(in the rows, 128 means zero)
A single turn carries every row of the set below to another of its rows. Some are shown first; where does it send the rows asked next?
davev: [120 142 148 135 113 162 109 130 114 131 116 114 111 113]
pimog: [131  92 120 105 126 133 119 140 140 135 152 117  97 162]
selus: [132  89 115 107 139 166  96 154 131 121 125 129 117 116]
gasi: [129  96 136  87 142 138 125 155 127 168 117 113 144 144]
mut: [120 157 127 113 113 161 102 128 128 143 117 129 116 127]
kem: [123  91 147  90 126 131 130 146 124 175 121 111 137 147]
sug: [115 152 135 118 114 157 107 120 120 147 110 125 111 116]
tagid: [124 146 138 132 122 166 105 139 119 125 116 117 116 114]
Zek: [133  93 112 110 161 137 120 142 128 128 128 111  97 131]
Pinif: [135  85 118 101 144 141 121 162 140 167 106 125 111 139]
vezol: [127 148 134 127 116 168 101 143 126 125 123 120 119 128]
nofiz: [111 124 149 106  92 116 105 153 122 140 136  93 113 124]
reso: [127  94 138  91 147 137 128 151 123 168 111 110 143 135]
kureg: [123  89 150  93 132 131 132 143 118 175 116 109 136 137]
dulim: [123  85 135 111 116 125 127 129 130 141 148 113  88 153]
Gaki: [127  94 140  87 132 136 127 153 127 172 123 113 143 150]
gafu: [134  85 122  98 130 140 120 163 145 170 115 127 111 150]
Lafog: [125  86 127 116 152 129 126 129 119 134 124 108  88 121]
pof: [131  81 125 106 146 138 125 155 132 170 100 122 106 126]
gub: [126 148 139 128 103 166 102 142 129 128 131 121 118 138]
denum: [114 150 138 118 105 156 109 118 121 150 114 126 109 121]
Favev: [123  81 136 107  93 157 101 144 136 136 148 131 110 143]
ter: [122 135 127  98 114 127  94 170 132 128 134  97 125 128]
kud: [116  74 149 115  93 150 110 130 122 141 138 125 100 124]
Mizo: [114 126 139 108 124 121 103 157 115 131 117  89 115 100]
moki: [117  74 146 120 116 152 111 130 113 136 121 121  99 101]
bizer: [131  89 118 103 116 164  94 156 140 125 141 133 118 138]
Fud: [115 152 136 116 100 156 106 121 126 149 120 127 112 129]
Mabuf: [135  96 109 105 148 138 115 148 138 128 141 116 101 151]
lene: [119 156 131 113 104 158 103 126 129 147 120 129 114 132]
Geloz: [117 130 138  99  96 122 100 163 131 134 141  97 121 135]
rok: [123  91 145  94 142 133 131 146 118 172 111 109 137 130]
tep: [121  83 139 118 130 124 130 122 120 142 134 108  83 131]
Sog: [125  76 137 106 119 131 129 147 134 178 112 122 100 140]
Vozag: [110 122 150 110 106 115 108 150 114 139 123  88 110 107]
nin: [118 140 154 135  99 158 110 128 117 135 124 116 109 121]
kovo: [125  82 129 115 138 159 103 141 118 126 116 123 108  96]
vefat: [121 143 149 131  94 162 107 134 123 134 130 120 113 134]
Veve: [130  80 132 101 117 135 125 154 141 176 118 126 107 152]
neda: [121 133 128 103 128 126  97 168 125 126 122  92 123 112]
Dun: [118 155 129 116 119 160 104 126 123 145 111 127 114 119]
Subif: [126  77 136 108 132 133 130 148 130 176 103 119 101 127]

nin -> davev
pimog -> dulim
bizer -> Favev
And these:
Sog -> Subif
rok -> reso
sug -> Dun
neda -> ter

